Named turns come first, each shown by rows before and after it. Which turns, in which order, take the first row of each pair that follows to the second? Write the first one first, as in the answered first pair.
bunup:
[ 10   0   0 -15   2  11  -8  -1   8   7 -13 -14   4  -9  -5  24  17 -12
  10]  ->  [  7   1   2 -11   2   8 -12   0   8   7 -15 -14   7 -10   0  26  11 -15
  10]
[ 27  42  -4  11   0  17  -6 -12   5 -13  28  14   1   2  -2  21  39   7
  12]  ->  [ 20  47  -2  24  13  12  -4 -17   6 -18  20   3   9  -4  15  24  32  -6
   9]
[-15  -2   6  -7 -23  26  13   5 -14  15  -4  16  -5   7 -21 -30   5  10
 -17]  ->  [-14   2   7  -1 -17  27  21   1 -15  -2  -7   9  -8  -2 -20 -28  19   8
  -4]
[  2 -11   1  -5  -5   3  20  -1  -6   2 -12  -1   2  -2  -4   0   5   5
   4]  ->  [ -1  -9   4  -1   2   5  18  -4  -8   3 -12  -6   2  -4   0   1   7   2
   3]
gon:
[  3  16  -6  17   1   9  17  -1  -1   8  -2 -13  19  -8  17  14 -18 -26
 -19]  ->  [ 12  15  -8  -4 -22  16  -2   5  13  18   4  10  15   9  -8  11 -11  -8
 -30]
[  4  24   0   1  -9  -9 -10  29  -1  15 -13 -13  -2  -1  -1 -11  14   6
 -14]  ->  [  4  15   3  -5 -17  -6   2  33 -11  10 -18 -15  -7  -3  -7 -13  21  10
  -1]
[  6 -19   3  -5 -11  13  15  27 -16 -12   8   5   3  -1  -3  -5   0   7
   8]  ->  [ -4  -3   1   9   8   2  11  17 -12 -13   0 -12  11 -12  25   2 -10 -13
   0]
Fozor:
[ -4  22  -2   0  20  -3  -4 -17  22 -27 -32 -20   6 -23  24  18  24 -21
   8]  ->  [  1 -44   9 -16  -8   4  34   3 -15 -18 -28 -19   0 -12  11   8   0 -10
  33]
[  0  19  -1   0   3  -1 -13 -10  10   3  -3   4   6 -14  10   8   5   4
 -11]  ->  [  0   1   5   1   2   5  14  -7  -7 -12  -3  -1   1 -22   5   6  13   6
  10]
[-12  15   9  13  33 -10   7 -26  -1 -17   0 -18  -7 -44  23 -13  10 -34
  25]  ->  [ -5 -49  22  -6  -3  -8  30  -8 -26   9   6  -8 -11 -22  11 -21 -27 -25
  33]

Between the rows of a pair lie 2 to 3 turns.
[ 12  -8   1 -22 -21  13 -32   6  15  17  -7  32 -20  23 -18   6 -15  17
 -23]  ->  [  7 -43  11 -21 -22  10   4  13 -14  18 -10  17 -19  15  -7   1 -34   7
  -2] : bunup gon Fozor
[-23  -7  12  -2  22   9  21  -4 -19 -16   6 -24   3 -18  20  19  -8 -17
  28]  ->  [ -5  37   0 -19   5  20 -22  -3  21 -14  13   9  -4   2 -17  20  25  14
   5] : gon gon Fozor
[ -6  41 -11  -8   3  -1 -22 -14  23   0   0   9   9   5  -5   9   7   5
 -16]  ->  [-13  39  -6   6  18  -5  -2 -18  10 -12  -7 -14  16 -12  11   9   6 -10
  -2] : gon gon gon
[  0  25  -7  14  15   5 -15  -7   6 -13  16   5 -10  -9   4   4  20 -20
  -5]  ->  [  2 -32   6   2  -7   3   8  12 -23   7  20   5 -12   5   4  -2  -9 -20
   8] : Fozor Fozor gon
[-18  -1   1  17  31  -5  16  -6  -9 -16 -10 -27  14 -30  12   3  22 -35
  16]  ->  [-17 -16   4  19  23 -13  14  -1 -10   9 -11 -28  19 -21  22   0  -9 -38
   2] : bunup Fozor
[  4 -29  -4 -15 -25  -3   6  20   0  10  13  24   2   4 -19  10 -12  17
  12]  ->  [  5  -8 -12 -12 -19  -6 -18  13  19  18  12  30   5   9 -13  10 -11  19
  -3] : bunup Fozor
[ 14  -3  -3  21  -4  -9   9   6  20  -9   0  -7 -18 -28  11  -4  37   1
  26]  ->  [ 13  11  -9  28   4 -21 -19   5  36  11  -2  -6 -10 -22  27   4  11  -9
  -4] : gon bunup
[ -6  -8 -22  25  53 -19  -1  -6   1 -24  -9  11  13  21  16  21  -6  -6
 -12]  ->  [ -5 -38 -15  22  43 -18  13   0  -9 -17  -9  11  14  26  16  15 -23  -8
  -4] : Fozor bunup
[ -5 -33  19   2 -10  -1  27  -3 -28 -17  12 -16 -10  -5 -17  -7   4  -5
  38]  ->  [ -9   0  15  11   8   0  18 -17 -16 -33   7 -23  -6 -17 -11   0  25 -13
  36] : Fozor Fozor Fozor
[  1  27   4 -14   6   4   1   4   7   1   2   6  19   4  25 -11 -14   4
 -20]  ->  [  1   8   8 -12   8   3  16   8  -5  -2  -2  -2  19   0  32  -9 -19  -2
  -8] : Fozor Fozor gon
[ 20  34 -24  -6  33  -4  -7  -7  -8 -24 -16   5  24 -22 -20   7  17  -9
  -7]  ->  [ 25  26 -22 -20  13  -1 -23   3  -1  -8 -11  27  19  -8 -39   4  10   4
 -17] : bunup gon
[ 12  29 -10 -30 -13  10 -39  18  27  28  -6  20 -18  22 -33  11  40  32
 -32]  ->  [ 11  -8   1 -32 -20  22  14  25 -11  -4  -4   4 -30   8 -44   5  65  37
  16] : bunup Fozor
[  5  -5  19   7  14  10   9  21 -17   1 -13  11  -6   4 -36 -23  13  17
   2]  ->  [ -8  24  15  27  43   0  -2   8  -9   3 -26  -4   3  -6  -4 -16   5  -4
  -7] : bunup gon
[-14 -14  -1  16  12 -15 -14   7   9  30   5 -28  11  -8  37  -4 -47 -29
  -2]  ->  [-11 -15   5   6   6  15  24  10  -7 -27  13 -30  -8 -24  -5  -7  32  -5
  51] : gon Fozor Fozor
[  3 -31   0  -2 -17  -2  -6  11  -4  24   1  20   0  20  -3   3 -40   5
 -12]  ->  [  4  31 -12   6   6   1 -38  -6  27   6  -4  20   3   8  -3  12  -4   4
 -27] : Fozor bunup
[ 11  53  -2  22  18 -18 -14 -26   7  -9 -13   1   2  -4   6  12  -4  -1
 -19]  ->  [ 17 -25  13  -3 -28  -5  27   1 -31  -2  -2  10 -10  17 -24  -3 -25  19
  14] : Fozor Fozor bunup
[-11  26   0  16  18 -14 -21  -9  -2  14  -1 -16  18  -8  28  -2 -34 -32
 -30]  ->  [ -4  43  -6   5   9  -7 -40  -6  13  14   3   5  13   3   4  -2 -18 -13
 -41] : Fozor gon
[ -7  -3   0  -8  -7  18 -12  -6  11 -20  12  17 -11   7 -34   1  40  23
   3]  ->  [-12 -46   8  -6 -15   2   2   1 -10  16  10   9  -5  19  -5  -3 -25   5
 -10] : Fozor gon Fozor
[ -4  -8   3  -9 -14   2  -6  14  12  47  21  -3   0  12 -10  11 -19 -21
  -6]  ->  [-11 -20   7   2  -2   2  16  12  -3  30  17 -21   1  -6   6  10 -17 -34
  14] : gon gon
[  6  18  -1   4   1   7  -5   2  12 -20   3   4  -3  -8 -19  -3  39   1
  13]  ->  [ 12  -3   0  -8 -22   3 -20  12  16  15   2  25  -1  14 -22  -8   0   8
 -12] : Fozor Fozor
[ -8  10   9   1  24  33 -23 -29   8   7  24  13 -18 -24  -2  14   9 -27
  -8]  ->  [ -4 -24  14 -11   4  42  -2 -16  -9   2  28  23 -24 -20 -17   6   7 -18
   9] : gon bunup Fozor
[  6   0  -6 -11 -13  11  -5   4   3  -9  -3  10  -4  -3 -29 -10  20  21
   8]  ->  [ -3  22  -7   8  12   1  -2 -13   5 -20 -11 -12   3 -21   2  -2  21  -4
   3] : bunup gon
[ -7 -17 -14 -14  -3  -9 -24  22  -4  16 -18 -10  17  10  16   6 -40  -9
  -3]  ->  [ -5  28 -22 -10  10  -2 -47   8  20  -2 -21  -8  15   4   7   8  -3  -3
 -11] : gon Fozor
[ 20  31  10  -8   1   7   3  19   3 -13  -6  28   0 -20 -44  -5  46  39
  23]  ->  [ 17 -34  24  -8 -19   1  37  36 -33   7  -6  21  -3  -9 -31 -11  -6  28
  33] : bunup Fozor
[  9  60 -20 -11  -4  13 -37  -6  49 -25  11  14  -7  10 -29  12  56  31
 -15]  ->  [ 12  22 -18 -25 -33   5 -47  12  44  19  18  32  -5  40 -30   7   4  35
 -36] : gon Fozor Fozor
[ 13  36  -9 -14  -4 -10 -37   0  14   2   7  -5   6  11  -1   3  -7   0
 -16]  ->  [ 14  12  -7 -20 -15 -11 -33  11   9  13  13  -1   7  20  -6   2 -24   1
 -18] : Fozor Fozor Fozor
[  2 -15  -2 -29 -24   7 -14   9  21  13  19  29  -4  28 -36  -4   5  36
  -7]  ->  [ -5  18  -9  -7   4 -11 -38  -7  41  28   6  17  12  22   3   5 -18  10
 -37] : gon gon gon
[  3 -21   5  18  17 -11   3  10 -21  36  -7 -20  14   4  36   0 -37   0
  -4]  ->  [  6   2  -5  10  12 -10 -28  10   1  49  -6  -6  13  16  27  -2 -35  10
 -27] : Fozor bunup
[ 19  11   0 -28 -43  22   1 -30  29 -29  -3   0 -15  -8 -51  22  28  22
  13]  ->  [  5  41  -8  -3 -17  -3 -36 -42  50   6 -18 -12   7  -3  -1  28 -23 -11
 -31] : gon bunup gon
[ -4 -24  13  -2  22 -20  39   0 -19 -10   1 -15  17   1  23  25 -31 -28
  16]  ->  [ -4  19   4   4  38 -25   5 -11   8  -4  -4 -10  23   1  31  32 -24 -34
 -10] : Fozor Fozor
[ -4  36  -8  22  27  -2 -11 -19  17 -18   8 -21   8 -24  -1  -2  30  -9
 -21]  ->  [  2  39 -11  18  20   3 -21 -16  24 -17   9 -15   7 -18  -9  -4  31  -2
 -27] : gon bunup bunup
[-18 -33   7  13  25 -29  12  19 -29  12   9 -19  -2  17  31  -9 -57 -12
 -15]  ->  [ -4 -51   5 -14  -8 -14   1  35 -21  20  19  10 -15  36  -8 -15 -48  19
 -11] : gon gon
[ 18  -1   0  -5 -13  16  23   8  10 -20  17  23  -2  23 -25 -11  21  23
  15]  ->  [ 16  31  -7  -2  -2  12  -1   0  30 -11  14  32   5  21 -17  -8  22  16
  -6] : Fozor Fozor
[ -3 -29  14  -1   0 -27 -18  -1  -1  12 -12  10   4  11   5 -17 -22  14
 -12]  ->  [ -1 -36  18  -5  -6 -18  -1   4 -10   0  -6  11  -5   6 -10 -20   1  20
   8] : gon bunup
[  1 -19   0  -8 -11  -8  -5   4   8  21   1   8   3  15  -6  -2 -31   5
 -16]  ->  [ -2 -11   1   3   1 -12  -4  -2   3  18  -2  -5   9   7   9   1 -35  -7
 -13] : gon gon gon
[ -9   4 -13   8   7 -17  14 -19 -34  -8  -9 -34   1  -9  21   8   5  -7
   9]  ->  [  0 -24  -9 -10 -21 -17  10   0 -37  21  -2 -15   1  16   5   2 -23   6
  -3] : Fozor bunup
[  2  45   0  36  34 -18  -8 -21  21 -20  -9  -5  14 -13  22   2  21 -13
 -13]  ->  [ 13 -44  12   4 -17 -15  12  14 -10  30   2  15  10  25   2 -14 -44   5
 -13] : Fozor Fozor
[ 17 -10   2  -8 -14   3 -17   7  19  18   8  10  -1  20 -18  -3  -4  24
  -4]  ->  [  0  -9   9  22  22  -3  13  -7  -3  -1  -6 -32  10 -11  23   7  -1 -10
  17] : bunup gon bunup
[  8 -26 -13 -26 -16   2   2  20  -8   2  -4  16  -6  31 -33   4   6  20
  -9]  ->  [  1   3 -15  -7   9   7  14   3 -10 -33 -11  -6  -4   3 -25  11  47  11
  10] : Fozor bunup gon
[  7 -29   7  -3  -8  -3   6   7  -9   2  14   4  11  11  -1 -13  -7   2
   5]  ->  [ -1 -16   5   9  12  -7   7  -4 -10  -2   6 -11  13  -3  17  -7  -9 -10
   3] : bunup gon
[ 12   1  -9   2   2   9 -12   6   2 -13  16   6 -12   3 -27 -16  20  27
  11]  ->  [ 10  21 -15  10   9   2 -31  -3  13  -2  11   9  -7   5 -14 -13   8  19
  -8] : gon gon gon
[-10   3  -1  16  12 -15 -13  -3   2  23 -12 -16   9  -6  32   4 -42 -26
 -19]  ->  [ -6  46  -7  18  26  -4 -22 -15  19  -6 -13 -12   2 -16  16   7  15 -19
 -12] : bunup Fozor
[  5 -46   1  -8 -11   1  35  16 -37  -8   1 -12  -4   6   0  -7 -13  -3
  16]  ->  [  2 -19   2   3   9   2  40   7 -34 -30  -4 -25  -1 -12   6   0  15  -8
  26] : Fozor Fozor Fozor
[-17   3   3  -3   8  20  37  -3  -9 -34  -3  -7 -17 -19 -18  -6  55   3
  35]  ->  [-16 -30   3  -4 -16  -9  -6   8   1  50  -5  11   1  22  15  -9 -54  -8
 -25] : gon Fozor Fozor
[ 14  26   1 -14 -15   2 -37  -6  -1  39  -4  -9  21   3  37   8  -8  -9
 -34]  ->  [ 21  -3   8 -34 -35  31   1   7 -20  -1   9  -3   1  -3 -10  -1  47  19
  15] : gon bunup
[-10  -3   6  11  10  -8   2   0  -8  15  -4 -14   8   1  25  -2 -31 -20
 -13]  ->  [-12  -8   7  13  11  -4  20   2 -19   0  -7 -22   8  -8  24  -2 -14 -20
   4] : Fozor Fozor
[ -9 -15  13 -23 -19 -17  -4  12 -14  31  -2  11  16  16   9  12 -33   3
 -31]  ->  [-17 -27  20 -12  -8 -17  28  10 -35  12  -4 -10  15   1  21  12 -24  -7
  -7] : gon gon
[-12  17  22  14  10  -5 -19 -15  20 -18   6 -15  -5  -3  22  -5 -12   1
   3]  ->  [-11 -12  27  15   1  -1   1  -6   2 -12   8 -18  -7  -2  24  -6 -24   0
  15] : Fozor bunup
[ -2  18   6   4  20  -7  13  -6  -1 -30 -30  -9   2 -17   0   3  21  -5
  23]  ->  [ 10   9   5 -15  -5   2   5   1   2 -22 -20  15  -7   6 -32  -4  28  19
  20] : gon gon Fozor
[ 20 -12   1 -24 -13  12  13   7   0 -17  16  17  -1   9 -17  -3  23  24
   1]  ->  [  3 -24   7   1  11 -10  20  -2 -15   4   3 -13  17  -2  33   0 -27 -14
  -6] : gon bunup Fozor
[  8 -27   0   7 -36  -6  -4  15  -9  27 -11  19  -4  -2   6   6 -37   8
   9]  ->  [ 13  28 -12   7 -26  10 -22   1  19  -3  -7  29  -8  -9 -17  12  24  25
   9] : Fozor gon Fozor
[ 12 -20   4  -4 -21  30   6   9 -17 -23   8  10  -3 -11   5 -22  43   4
  14]  ->  [  9 -44  10   3 -20  19  18  11 -27  -8   4   0   3 -10  24 -19  11  -7
  13] : Fozor gon
[  7 -27   6 -20 -47  -7 -29  24  11  23  44  32  17  41 -43  -4 -16  17
 -23]  ->  [-21 -20  21  21  12  -6  42  -2 -34 -49  28 -36  19 -24   1   3  32 -26
  42] : bunup gon
